128 stands for zero in the data rows.
Here are some points:
[ 68 130  39  97 111 117  98 124  92 105 113 128 139 104 118  52]
[ 67 122  43  54 119 120  86 117  90 108 101 112 111  94  94  31]
[159 112 133 185 129 134  83 122 143  96 154 143 198 175 211 187]
[110 134 146  63 116 127 174 138 127 144  82 146 109  66  95  93]
[205 146 222 187 129 144 117 136  92 131 142 119  95 154 153 231]
[157 113 123 121 146 138 133 128 160 129 134 107 155 163 166 181]
[146 137 164  78 121 137 163 142 109 138  82 129  87  89  78 135]
[ 95 120  52  96 124 127  83 117 109 104 112 121 136 120 126  85]
[149 118 132 182 125 126  98 128 142 103 154 138 195 169 207 190]
[ 66 122  66  95 109 121 107 122  98 106 111 133 136  97 123  47]
[153 133 172  97 119 136 156 141 101 138  97 118  77 104  83 149]
[108 138 149 146 138 116 128 112 125 141 135 135  87 109  88 102]
[ 80 113  53  52 132 116 108 103 115 122 115  99  90 111  80  47]
[ 59 126  86 101 105 123 130 127 106 115 111 142 136  88 117  34]
[199 132 229 255 131 137  95 113 140 133 203 119 139 180 179 240]
[162 123 139 140 149 138 148 134 166 138 139 114 166 174 172 193]
[142 136 129 120 152 139 153 129 163 144 132 120 155 165 149 168]
[138 110 103 140 117 134  84 127 126  95 132 145 163 151 184 146]
[ 77 138  80  59 123 113 103 118  97 120 101 117  95  90  64  40]
[103 123 111  57 112 135 127 122  74 122  87 120  99  68  73  73]
[210 152 255 112 147 157 252 175 194 201  95 159  80 140  98 245]
[193 111 164 171 150 148 137 132 175 131 152 116 185 197 210 240]
[158 113 131 184 127 135  84 121 143  97 152 141 195 173 209 185]
[141 148 146 116 122 128  95 125  80 123 108 130  82 108  95 127]
[ 70 125  84  79 107 123 123 128  98 111  99 131 124  77 103  28]
[112 120  84 145 116 126  95 120 118  95 133 140 168 136 165 116]
[134 133 121 124 139 121 140 136 148 145 135 124 166 155 137 159]
[144 115 144 131 114 129 113 125  58 129 134  89  65 112  74 124]
[ 96 125  73 132 113 123  97 119 113 100 129 137 159 124 154  97]
[170 133 153 181 136 128 129 142 153 130 152 131 203 180 196 209]
[105 116  95 149 115 128 107 123 123  98 140 147 171 138 171 114]
[169 140 196  85 130 145 187 153 134 154  88 132  85 105  87 175]
[ 88 146 117  63 149 112 167 132 167 162 117 131 105 127  81  92]
[100 125 105  58 116 122 137 131  85 119  79 137 110  61  81  63]
[168 109 141 170 139 138 118 129 157 120 149 126 189 183 198 207]
[168 142 192  75 131 144 196 160 140 159  78 139  85 101  82 173]
[ 84 121  56 101 113 116  92 119 105 101 117 129 140 113 129  73]
[200 140 247 106 144 150 232 170 180 189  93 150  80 129  96 229]
[ 88 122  63 120 105 121 101 124 107  98 123 138 157 112 144  80]
[ 81 157 113  60 139 106 153 131 146 154 107 141 110 112  62  55]
[124 113 113 172 112 128 108 120 134  95 147 157 186 146 195 135]
[ 91 118  87 135 108 123 115 120 115 102 126 146 162 119 156  87]
[138 124 111 160 129 126  96 127 132 108 143 134 182 158 179 156]
[102 129 109  57 110 124 122 128  77 118  88 120  98  70  74  70]
[133 145 115 159 128 113 118 132 128 127 143 138 191 155 167 145]
[ 79 128  62  53 136 118 118 115 120 117 106 116 109 112  91  67]
[168 133 149 167 140 130 137 137 161 134 148 124 188 179 187 200]
[198 161 201 155 129 141 122 143  87 116 120 137  84 136 132 212]
[ 81 109  60  45 121 125  88 111  83 108 104 110 101  90  91  24]
[155 144 168  72 125 142 183 145 135 149  79 138  96  92  89 142]
[ 58 129  40  99 103 120  99 128  86 108 112 134 142  90 104  42]
[145 116 115 167 126 125  92 123 134 111 143 132 181 162 188 168]
[ 85 123  67  52 141 119 132 116 135 135 111 106  97 120  86  83]
[110 149 144 135 136 112 133 109 134 147 128 140  74 118  88  94]
[141 131 179  85 118 139 147 146  93 129 104 120  87  97  90 153]
[ 81 126 114  91 107 127 162 124 117 132 102 146 129  68 112  52]
[134 143 188 225 150 113 174 110 189 164 179 165 100 149 137 145]
[107 113  63  81 127 131  98 117 124 110 116 106 129 130 132 106]
[117 134  87 147 123 116  97 124 116 109 137 133 173 143 160 125]
[147 115 110 103 150 134 137 128 156 131 126 106 141 154 158 170]
[205 119 237 255 139 133 106 113 156 142 206 127 142 194 189 237]
[166 121 137 155 144 136 128 129 158 127 145 121 179 176 186 198]
[174 144 185  97 124 133 154 154 108 144  92 120  71 106  97 174]
[ 92 138  94  54 143 110 156 120 151 144 110 126 110 124  88  84]
[141 111 122 181 119 133  95 118 137  92 148 154 191 159 204 160]
[ 95 126 140 121 164 126 200 132 216 180 149 130  64 140  55 103]
[133  99 125 178 138 127  99 111 139 131 169  79  71 142  76 103]
[172 137 189 190 129 130  90 120 103 125 148 127  93 138 139 184]
[221 152 243 188 135 153 134 145 102 138 141 122  96 161 160 255]
[181 104 152 180 144 152 123 122 150 118 151 132 198 185 231 222]
[ 99 129 126  72 109 127 158 136 114 132  89 136 119  55  92  70]
[198 141 213 177 129 146 124 139  84 135 136 113  87 146 140 216]
[124 149 161 172 139 114 148 113 152 151 149 159  83 125 111 116]
[ 96 127  63 121 115 123  88 118 109 105 122 127 156 125 143  93]
[127 116  95 133 129 127  95 117 132 101 125 128 159 143 160 136]
[ 79 125  85  56 109 122 114 124  80 113  92 122 110  72  85  38]
[214 128 240 206 126 145 139 142  96 147 158  91 100 167 145 246]
[112 134 122  70 151 120 170 133 170 154 121 118 120 138 102 126]
[ 95 129 111  71 108 126 145 134 107 122  91 137 112  61  87  61]
[111 139 143 159 138 125 126 101 132 138 142 136  76 124  99  97]
[108 140 109  67 115 118 113 128  69 117  88 108  87  73  78  91]
[100 123 103  61 113 133 113 124  76 117 101 113  93  80  81  44]
[197 106 171 207 143 149 102 128 165 108 165 140 210 205 240 243]
[182 127 197 187 125 135 100 126  88 128 152 101  93 149 130 196]
[161 121 132 139 144 136 139 131 163 134 137 116 166 169 172 187]
[ 94 114  52  51 135 125 113 111 126 121 115 102 108 116 102  80]
[133 121 109 122 139 124 113 124 148 118 141 109 145 146 162 153]
[ 88 119  59  70 104 134  91 101  88 115 123  97  93  99  74  27]
[110 121  78 137 125 123  84 131 131  99 136 142 163 145 164 132]
[255 166 255 203 177 194 255 199 243 249 148 156  97 231 182 255]
[214  80 195 255 167 129 170 152 255 177 255 136 178 238 171 210]
[ 89 145  72  75 130 107 120 126 121 129 115 122 137 116 105  75]
[147 128 129 141 140 128 133 136 152 135 138 123 168 161 162 171]
[180 102 156 207 132 145 109 134 145 100 167 136 203 185 221 209]
[ 84 125 127  99 107 128 165 135 128 135 103 154 132  70 118  51]
[117 119 121 149 133 116 116 101 127 135 147 113  63 123  75  97]
[188 137 218 250 137 130 118 107 147 142 186 145 121 170 170 213]
[ 60 128  77 101 105 121 120 122 105 108 109 139 134  90 120  42]
[173 117 166 182 151 131 136 140 171 131 147 129 192 193 195 227]
[159 142 181  82 127 142 179 148 124 151  85 134  86  96  81 157]
[188 144 230  97 135 147 224 162 169 178  90 143  84 118  96 210]
[175 113 150 194 134 139  97 126 152 106 159 138 204 186 220 213]
[ 64 117  60  92 111 122 108 124  94 105 116 126 137 107 111  37]
[115 131  91  93 140 132 121 117 139 136 115 117 135 136 125 125]
[ 94 132  58 124 115 118  97 125 109 108 123 127 153 124 141  95]
[102 138 109  58 104 128 139 130  94 119  86 127 110  58  86  72]
[144 116 111 148 132 131  98 124 138 109 139 128 172 161 177 164]
[ 87 150  63  55 113 115 102 127  74 112  98 131 123  81  77  24]
[111 118  69  69 140 126 118 119 136 118 116 103 119 133 119 111]
[171 104 140 103 160 147 157 133 181 144 135  95 141 171 171 200]
[ 82 121  68  71 124 121  90 106  93 117 110  98  83  93  68  39]
[138 163 176 170 134 119 151 116 155 154 145 165  83 128 121 139]
[155 137 141 181 135 120 122 134 141 128 152 133 200 173 190 188]
[157 136 134 189 137 125 117 127 136 131 164 140 198 168 199 181]
[139 126 109 157 127 124 100 127 133 110 141 129 181 158 173 158]
[ 79 126  56 106 112 121  98 120 100 101 117 129 144 111 128  65]
[221 138 247 235 130 143  98 133 105 136 173 117 123 175 179 255]
[119 129  98 139 121 115  89 118 124 101 133 125 167 138 160 133]
[ 84 144 153 152 150 107 177 118 191 170 149 154  72 126  79  87]
[ 57 134 104  82 141 112 152 119 154 149 116 128  85 111  56  57]
[181 113 153 160 149 143 138 132 170 129 145 118 181 188 202 219]
[ 92 130  70  72 131 116 117 120 125 124 112 115 125 120 106  86]
[130 122 109 163 126 130  84 120 126  99 142 137 180 154 180 147]
[135 117  99 141 130 128  89 120 131 108 134 128 170 153 172 146]
[103 125  70 130 118 120  85 120 113 101 130 130 163 133 151 108]
[223 129 255 255 139 139 113 116 167 150 219 153 157 207 207 255]
[103 119  61 109 122 124  83 119 114 103 121 124 146 127 138  97]
[ 76 128  59 124 109 118 110 126  99 101 124 138 160 108 138  69]
[ 76 110  64  69 133 122 126 112 134 134 111  99  83 110  73  62]
[169 111 137 164 145 138 109 128 152 115 149 125 188 183 200 202]
[118 133 139  66 115 132 164 139 117 135  84 138 107  65  83  99]
[162 112 209 255 171 113 209 121 255 184 255 177 152 200 155 176]
[ 65 135  45  44 128 116  98 112 108 121 110 114 109  95  89  51]
[ 61 128  66 103  95 111 129 130  89 103 118 145 148  94 133  53]
[ 77 129  41  99 114 116  90 121  97 103 113 127 140 108 119  64]
[101 128  96 161 103 112 115 121 124  99 141 142 162 129 181 103]
[175 111 145 170 142 140 116 128 158 119 150 125 187 183 203 210]
[ 56 127  51  66 116 120  94 117  90 108  98 122 122  90  97  27]
[ 89 132  83  45 114 122  98 123  67 111  94 117 100  76  71  50]
[199 115 178 213 145 143 115 139 171 121 168 133 213 208 239 253]
10 more points follow, each with its number after it:
[149 115 155 131 116 132 115 124  61 130 132  94  66 115  83 136] 0
[ 79 129  71  47 136 118 128 117 131 131 112 112 104 113  85  69] 1
[159 120 120 159 135 133 108 129 148 119 145 127 180 163 190 180] 2
[209 115 255 255 180 115 231 141 255 213 255 207 202 250 229 252] 3
[109 117  88  63 145 127 138 115 146 136 117 104 118 130 116 109] 4
[117 121  85 119 128 118 104 124 127 114 124 128 153 145 142 122] 5
[ 92 125  71 127 111 121 107 123 112  99 124 138 159 122 151  82] 6
[192 121 249 255 162 119 189 118 252 180 250 184 168 216 206 229] 7
[211 130 232 217 133 144 114 131  99 138 170 101 113 173 156 242] 8
[117 117  88 146 118 126  90 117 123  95 132 137 169 140 168 123] 9
Which of these numbered points is nearest to each point below, ignoring the 2 directions in which the first points spread most? Its number follows each.
[139  95  97 116 132 130  90 120  74 126 139  74  64 105  67  93] > 0
[203 109 177 209 148 147 117 133 172 117 168 134 213 206 241 251] > 2
[ 68 124  74 116 104 123 121 123 107 107 117 142 148 102 134  57] > 6
[219 144 247 221 134 146 111 131 105 139 154 123 115 171 178 254] > 8
[187 120 164 181 148 141 135 135 170 131 155 125 196 194 212 232] > 2
[255 118 255 255 196 116 255 147 255 226 255 255 255 255 255 255] > 3
[165  97 123  95 158 148 141 127 174 137 129  98 130 161 163 183] > 4
[194 152 236 101 134 159 219 157 171 174 102 137  87 129  99 215] > 2
[255 136 255 255 211 125 255 177 255 255 255 255 255 255 255 255] > 3
[235 144 255 255 135 140  90 135 120 136 184 140 137 192 208 255] > 8
[150 115 125 180 127 132  81 120 137  97 151 142 193 168 204 176] > 9
[209 130 230 218 125 142 108 132 100 138 168 100 109 173 157 238] > 8
[116 137 176 211 156 115 181 113 199 165 176 156  98 143 118 125] > 7
[134 115 133 160 132 118  98 104 104 111 157  87  71 125  78 119] > 0
[ 72 137  66 114  98 116 114 127 110 104 114 137 148 107 128  54] > 6
[164 115 203 255 154 116 176 105 217 165 214 169 127 179 175 186] > 7
[110 141 175 200 152 109 179 112 201 173 176 156  85 144 108 123] > 7
[122 103  80  58 154 133 125 114 155 127 120  92 120 141 134 128] > 4
[ 75 139  93  53 140 114 142 123 141 139 110 126 103 114  73  70] > 1
[210  84 242 255 192 123 242 169 255 213 255 194 207 255 197 235] > 3
[ 74 132  55 121 109 115 109 123  99  95 124 136 153 114 135  56] > 6
[122 106  89  69 148 135 139 117 155 139 121  95 110 138 118 134] > 4
[213 159 239 125 141 157 220 170 164 183 106 138  70 132 111 236] > 2
[171 120 188 181 122 123 110 124  70 134 146  81  85 136 111 178] > 0
[167 138 255 255 181 108 246 135 255 220 255 221 171 223 201 211] > 3
[ 80 139  94  76 147 118 148 125 153 140 113 123  88 120  80  65] > 1
[ 79 135  82  49 137 113 132 122 134 136 107 121 111 115  84  70] > 1
[134 109 110 163 118 129  92 119 129  96 142 141 178 150 189 149] > 9
[172 117 219 255 161 117 187 122 242 178 237 167 145 197 169 194] > 7
[ 65 124  88 105 103 120 135 128 112 120 113 149 133  86 121  40] > 6
[112 120 156 207 155 115 175 114 203 163 182 143  85 145  97 113] > 7
[255  91 255 255 176 123 188 155 255 188 255 198 255 255 255 255] > 3
[ 72 128 101  92 148 118 159 120 163 157 132 122  76 118  56  71] > 1
[239 140 255 255 131 149  96 135 116 141 185 125 128 190 199 255] > 8
[207 102 177 187 146 155 122 134 171 120 158 137 206 194 227 250] > 2
[229 143 255 230 135 149 118 135 118 140 165 118 112 179 192 255] > 8
[143  97 101  77 149 137 131 121 161 130 124  92 125 141 141 153] > 4
[196 105 195 255 133 122 103 116 164 141 213 104 116 190 141 191] > 0
[124 118 101 157 119 133  81 121 125  96 138 136 175 142 175 140] > 9
[233 105 255 255 166 122 198 134 255 187 255 192 224 255 252 255] > 3
[101 136  84  91 130 113 119 127 121 126 118 127 136 131 111  96] > 5
[219 153 252 243 139 150  96 132 112 135 167 140 125 178 197 255] > 8
[ 97 123  69 104 127 121  99 120 121 113 122 127 153 133 133 102] > 5
[118 132 182 219 158 106 200 123 216 170 181 160 107 144 111 115] > 7
[ 80 141  88  49 139 114 138 124 139 143 116 119 112 119  88  71] > 1
[202 135 233 226 132 138  80 127 105 133 167 120 113 169 177 230] > 8
[189 146 225  95 141 154 226 165 170 181  85 151  78 119  93 199] > 2
[222 165 227 204 137 138 101 132  98 125 142 135 104 163 176 232] > 8
[ 94 114  83  83 119 119  86 111  82 116 108  99  83  94  65  53] > 0
[139 117 113  79 152 134 157 129 169 143 124 105 126 151 129 154] > 4
[244 143 255 244 134 151 125 142 110 145 172 114 127 191 195 255] > 8
[191 113 165 200 141 144 116 134 165 115 162 136 206 198 231 237] > 2
[183  95 195 255 163 117 159 119 224 160 248 136 157 212 172 206] > 7
[150 124 170 115 107 134 147 140  84 142 115 114  64 108  78 132] > 0
[118 144 192 230 158 103 200 117 223 185 188 181 102 153 128 128] > 7
[102 128 186 217 153 101 199 127 231 183 190 161  86 158  97 137] > 7
[128 132  98 144 139 121 112 134 132 118 137 128 155 151 150 146] > 5
[107 111 136 188 161 123 186 122 210 166 177 133  76 140  73  98] > 7
[ 93 118  66 112 112 123  85 118 109  95 121 130 144 122 145  89] > 9
[154 111 132 194 127 138  83 118 145  95 154 150 196 174 212 180] > 9
[175 108 154 207 130 139  81 123 156  94 164 151 210 188 234 214] > 9
[111 120  84 142 118 124  89 120 118  97 133 135 166 138 165 119] > 9
[100 141  99  74 138 117 144 128 144 142 116 125 127 128 101 101] > 1
[192 116 204 206 124 138 112 129  88 141 169  78  91 157 126 199] > 0
[205 104 195 211 155 143 128 139 184 121 166 137 221 211 251 255] > 2
[ 95 115 103 130 150 121 153 115 172 151 149 105  58 127  54  77] > 1
[138 121 123  88 154 129 159 126 173 148 126 105 133 151 140 162] > 4
[240 150 255 223 135 153 129 147 108 149 152 118 114 170 192 255] > 8
[216 149 255 115 145 157 236 168 179 187  99 146  77 140 107 246] > 2
[ 91 136  63  88 125 115 107 123 114 118 114 123 136 119 112  83] > 5
[127 135 179 217 151 112 170 108 192 164 176 160  98 146 127 133] > 7
[114 131  89 118 129 114 106 128 127 115 126 124 156 138 139 121] > 5
[199 161 212 179 127 145 102 134 102 128 135 150  92 144 158 215] > 8
[ 97 109  87 113 151 126 152 116 169 147 144 101  62 123  59  78] > 1
[ 77 137 106  72 147 113 160 125 163 153 114 134  89 115  63  73] > 1
[135 147 137 108 120 128  96 124  68 117 105 128  80 101  87 118] > 8
[113 112 142 200 160 126 179 120 203 160 184 131  81 144  84 108] > 7
[227 140 250 208 133 151 131 143 103 143 152 111 104 171 172 255] > 8
[121 112 120  99 120 127 107 119  59 120 114  99  66  94  72  79] > 0
[136 114 115 171 121 132  86 120 133  92 143 145 186 154 192 155] > 9
[124 109 121 167 136 123 117  99 141 132 160 100  68 129  78 101] > 0
[147 151 162 118 117 131 106 135  71 112 112 126  76 110 106 136] > 8
[143 111 100  61 163 143 163 124 184 147 130  89 114 146 111 145] > 4
[238 166 255 204 137 156 121 140 102 130 142 137 106 181 192 255] > 8
[134 112  96  86 147 134 134 119 154 128 121 103 129 145 139 143] > 4
[129 118  99 161 123 125  87 122 120  96 138 140 181 153 180 143] > 9
[133 120 116  71 153 134 160 126 176 151 123 106 117 147 122 148] > 4
[189 111 155 177 148 142 126 131 167 126 153 117 192 196 215 234] > 2
[ 71 127 114 144  99 127 154 130 135 121 128 163 163 104 158  66] > 6
[ 62 144 137 122 154 106 179 122 191 173 143 143  71 125  59  78] > 7
[102 120  95  86 120 122  87 113  78 118 110 101  77  92  65  65] > 0
[105 119 109 129 128 113 102 112 104 123 128 107  72 104  70  79] > 0
[196 147 221 210 130 135 102 130 106 127 152 138 100 156 170 225] > 8
[136  98 103  58 162 139 157 114 177 132 140  81  99 153 124 146] > 4
[165 146 179  68 138 135 206 158 133 148  66 143  88 104  84 145] > 2
[ 62 142  88  68 140 110 138 122 144 145 108 126 103 105  69  55] > 1
[153 145 216 248 147 122 173 111 199 167 186 180 117 161 165 172] > 7
[165 108 142 199 127 137  84 122 146  89 157 151 200 176 222 192] > 9
[213 105 245 255 153 125 151 119 221 159 252 152 172 220 204 245] > 7
[115 126 103 108 125 120  96 109  94 118 120 106  75  97  74  84] > 0
[118 104 142 209 171 128 202 134 237 176 195 134  77 154  69 114] > 7
[194 141 215 188 129 140 108 136  88 129 142 118  93 151 149 217] > 8
[ 69 124 102 103 103 124 147 130 115 121 105 147 137  82 123  36] > 6
[ 73 123  73  54 141 119 126 114 137 131 109 105  85 112  73  61] > 1
[ 82 128  84 126 108 125 135 131 118 110 112 147 151 111 147  68] > 6
[103 104  83 125 147 124 135 109 156 137 149  92  56 121  58  68] > 1
[164 111 124 152 134 137 108 127 143 120 138 122 172 166 191 180] > 2
[159 112 133  99 157 138 161 137 178 150 128 105 143 161 153 187] > 4
[ 60 131  76  98 102 121 122 127  98 108 106 134 138  88 113  32] > 6
[ 78 144 164 171 158 106 201 127 221 186 165 158  69 140  76  98] > 7
[142 124 145 151 122 128  85 116  90 123 131  98  72 123  86 128] > 0
[154 112 122 105 151 140 149 130 168 137 129 105 140 162 154 178] > 4
[139 120 151 170 130 122  98 108 112 127 149 110  80 128 102 133] > 0
[184 112 200 255 137 125 107 116 161 141 202 114 125 182 149 199] > 0
[228 117 255 224 129 150 150 148 116 159 175  94 113 182 160 255] > 0
[ 66 120  88 108 101 123 132 128 112 111 113 143 144  93 130  44] > 6
[ 91 126  88  50 142 118 139 121 149 140 114 114 105 119  86  86] > 1
[163 121 158  91 168 139 193 140 200 171 135 111 127 172 146 200] > 4
[ 71 130  70  63 127 110 131 122 129 132 117 101  95 105  63  57] > 1
[ 81 123  73 115  99 125 125 123 109 110 116 133 149 115 147  56] > 6
[105 128  74 121 124 114  94 116 126 112 123 120 157 140 140 112] > 5
[ 90 126  50 105 119 117  89 121 106 106 118 124 145 120 125  85] > 5
[123 117 169 241 168 121 198 127 233 177 205 146  96 164 101 122] > 7
[150  87 130 230 173 139 190 141 239 165 217 116  89 170  71 119] > 7
[ 98 139  79 110 128 110 112 128 124 127 131 134 149 129 115 104] > 5
[186 123 165 200 140 135 121 129 158 120 156 130 209 196 221 227] > 2
[ 80 134  44  88 120 114  93 121  98 111 113 125 136 111 108  62] > 5
[236 150 255 132 152 162 248 176 194 197 108 145  78 155 121 255] > 2
[173 121 157 122 159 141 170 136 189 156 136 108 154 178 170 208] > 4
[162 159 167 133 124 135 102 130  84 124 115 140  84 115 117 160] > 8
[126 121 127 131 122 124  87 111  85 121 130  96  69 109  77 106] > 0
[148 111 128 183 124 135  86 120 139  96 149 151 193 166 206 173] > 9
[236  99 255 255 143 141  95 138 132 136 226  89 141 215 198 255] > 0
[ 70 131  50  55 125 116 105 120 109 117 103 116 114 107  90  54] > 5
[131 113 105  71 149 131 155 129 170 146 119 104 119 145 124 144] > 4
[ 92 130  58  98 125 118  97 122 113 110 116 121 140 121 119  87] > 5
[156 149 160 110 121 137 113 133  67 122 100 123  80 105  99 151] > 8
[182 127 224 255 151 120 169 107 204 161 211 177 146 189 183 212] > 7
[ 73 122  76 114 105 124 117 124 108 105 117 141 146 103 135  58] > 6
[201 142 232 228 131 133  98 120 126 133 172 150 113 166 173 226] > 8
[ 56 134  83 110  95 121 133 123 105 113 114 145 142  95 130  46] > 6
[122 122 132 156 133 116 108 103 124 128 142 110  73 116  83 107] > 0
[135 116  99 153 121 131  82 121 118  96 131 137 174 149 174 146] > 9
[159 114 195 255 156 120 159 105 197 155 207 152 120 168 154 172] > 7
[ 80 121  97 110 139 121 148 113 155 147 137 110  66 118  61  66] > 1
[ 67 122  89 112 100 124 132 125 110 112 114 144 143  95 129  44] > 6
[183 141 208 214 133 133  97 119 115 129 157 136 105 152 157 199] > 8
[155 119 154  79 171 138 191 141 208 172 136 103 117 164 133 189] > 4
[ 98 133  55 110 121 116  92 122 108 107 118 125 152 124 127  93] > 5
[230 109 255 255 158 125 167 128 249 172 255 174 199 243 234 255] > 7
[ 66 124  83 114 102 123 125 125 109 109 115 143 146  99 132  48] > 6
[130 144 142 121 124 123  94 122  88 120 111 127  78 102  89 116] > 8
[ 69 141 103  69 142 109 146 122 149 150 113 133  83 112  60  53] > 1
[196 130 215 213 124 142  84 123 113 131 165 121 112 156 166 224] > 8
[ 91 115 122 157 162 133 185 123 203 160 168 133  58 137  56  95] > 7
[ 86 122  75 124 109 127 113 121 110 102 121 138 154 117 147  78] > 6
[116 149 174 186 146 111 168 115 184 164 157 161  85 135 114 120] > 7
[ 72 119  48  40 129 118  99 110 107 114 108 105 102 105  86  45] > 1
[119 133 133  77 116 127 127 135  80 130  85 119  90  75  75  94] > 9
[ 92 114  97 135 153 122 152 114 171 151 146 106  63 118  56  76] > 1
[145 128 193 244 152 118 160 104 188 161 190 155 115 159 136 160] > 7
[182 118 150 198 136 142 121 130 158 117 158 133 205 199 223 225] > 2
[162  91 182 255 173 125 206 140 255 182 249 151 135 195 129 157] > 7
[149 141 158 128 120 124  95 126  71 117 118 122  79 110 101 145] > 8
[ 65 125  94 100 103 123 138 129 110 117 109 143 137  84 120  36] > 6
[159 116 132 128 147 139 141 129 164 132 135 112 161 170 171 188] > 4
[ 97 134  86  76 137 119 129 123 134 132 116 116 130 126 109  98] > 1
[165 142 176 147 123 133 103 134  70 124 124 118  81 125 115 172] > 8
[ 99 138  77 100 127 110 115 129 119 124 120 125 146 126 118  95] > 5
[128 164 128  89 122 127 110 129  97 128 100 145  87  93  83 101] > 9
[138 118 112 168 120 130  88 124 129  99 143 140 186 157 189 154] > 9
[106 112 129 171 164 122 185 129 219 171 177 119  52 146  55  99] > 7
[143  91 161 255 181 126 202 140 255 182 220 139 111 180 100 137] > 7
[ 99 135  66 111 127 116 101 126 114 114 120 129 152 128 130  94] > 5
[ 93 144 124  65 149 113 173 129 175 163 119 134 106 127  82  99] > 1
[ 74 144  46  64 117 111 100 125  94 115 101 124 122  97  84  30] > 5
[ 70 123  98 111 100 125 142 127 119 118 113 151 145  91 132  42] > 6
[118 109  92  54 148 134 152 120 168 149 124 100 105 137 102 119] > 4
[ 91 112 127 106 152 128 182 126 192 171 141 108  71 138  61  96] > 1
[165 118 135 176 134 133 105 130 149 115 154 132 191 181 209 194] > 2
[165 140 205  81 131 144 211 158 158 169  77 150  92 100  84 169] > 2
[ 66 122 102 110 102 123 145 130 118 120 114 151 141  89 129  42] > 6
[157 109 131 185 129 137  83 124 143  92 152 142 198 173 210 186] > 9
[ 65 122  84 108 104 124 129 124 111 113 112 141 142  97 129  43] > 6
[101 128  63 101 126 121  99 123 118 113 118 120 140 127 127  98] > 5
[231 160 242 203 132 154 114 140 104 130 144 141 103 166 182 255] > 8
[ 73 127 101 103 101 126 151 131 121 128 111 144 142  82 122  45] > 6
[ 94 125  56  93 122 122  98 121 113 111 117 123 142 122 125  89] > 5
[115 131 192 253 164 115 216 133 255 202 216 168 115 169 127 133] > 7
[ 66 124  89 101 100 123 134 129 106 113 109 140 138  83 116  31] > 6
[168 139 202  84 130 145 198 154 145 161  85 139  86 106  86 175] > 2
[ 63 136  58  43 122 113  95 121  92 115  96 118 106  91  78  22] > 5
[129 119 104 160 125 131  88 121 128 101 146 137 182 152 184 148] > 9
[ 78 145  94  53 137 109 141 126 137 139 108 129 111 111  78  64] > 1
[ 60 125  88 101 105 122 131 126 106 116 110 142 134  89 117  35] > 6
[ 78 123 123 107 105 127 164 137 129 134 107 156 138  77 124  46] > 6
[116 111 117 123 164 132 193 132 212 168 157 115  58 140  60 115] > 1
[181  83 183 255 175 127 192 147 255 178 255 142 144 209 132 170] > 7
[109 116  81 136 115 123  92 117 113  98 129 138 167 133 164 111] > 9
[238 138 255 255 154 141 181 114 250 179 255 212 197 238 255 255] > 7
[ 76 130 107 117 148 115 151 113 159 144 137 122  69 111  53  70] > 1
[112 113 141 190 103 127 159 126 152 129 154 186 193 137 202 114] > 6
[138 149 199 210 143 116 160 109 184 162 177 166 104 151 139 162] > 7
[ 66 127  90 115 103 124 132 130 114 115 113 149 150  91 133  45] > 6
[100 121  67 123 116 125  87 119 110  98 123 130 154 125 147  94] > 9
[ 70 122  49  72 117 117  90 119 100 113 107 117 124 108 110  42] > 5
[113 111  76  66 141 130 124 116 143 124 117 101 116 132 122 114] > 4
[ 79 126 116  95 106 128 156 134 120 128 104 149 132  73 112  49] > 6
[ 75 136 136 105 144 111 188 122 196 176 124 140  73 128  54  82] > 7
[ 67 123 103 108 100 125 144 130 118 121 112 147 143  88 130  43] > 6
[138 114 116  62 157 139 169 130 187 153 127 101 110 149 118 152] > 4
[124 122 100 157 122 123  90 123 122  99 141 135 180 149 175 139] > 9
[ 65 125  87 100 103 122 131 127 107 113 109 141 138  89 122  36] > 6
[255 141 255 255 137 154 121 144 118 151 198 116 152 216 226 255] > 8
[ 54 142 113  93 146 106 155 118 150 154 122 134  78 111  56  60] > 1
[ 72 132  66  52 114 117  84 118  80  97  95 120 108  80  76  30] > 9
[133 109  78  73 137 144 135 121 149 132 116  96 117 143 122 124] > 4
[ 55 134  79 104 108 118 119 127 108 101 117 133 144  94 127  44] > 6
[104 104  87 123 156 127 159 115 176 146 152  96  58 129  60  84] > 1
[121 122 145 206 153 121 153 110 179 156 180 120  85 144 100 119] > 7
[105 135  84  96 133 117 122 126 130 128 117 123 141 133 121 104] > 5
[ 69 120  99  96  98 124 150 128 109 112 109 146 133  81 125  34] > 6
[ 90 117  91  84 147 122 155 116 163 147 130 108  80 122  67  83] > 1
[ 71 139  77  42 137 111 127 122 118 132 112 120 111  90  69  47] > 1
[169 141 208  83 132 145 209 158 154 168  80 147  89 103  86 175] > 2
[ 71 133 125 116 151 115 179 121 186 162 134 135  70 127  49  74] > 7
[178  92 131 130 143 153 130 123 168 129 143 108 168 166 182 194] > 4
[ 71 135  53  96 106 115 112 126  82 100 113 139 148  94 123  40] > 6
[198 146 211 155 134 142 129 142  99 133 124 111  82 127 130 215] > 8
[ 81 123  79 127 108 120 114 123 108 104 125 140 157 114 146  76] > 6
[255  96 255 255 158 155 114 160 255 180 255 193 255 255 255 255] > 7
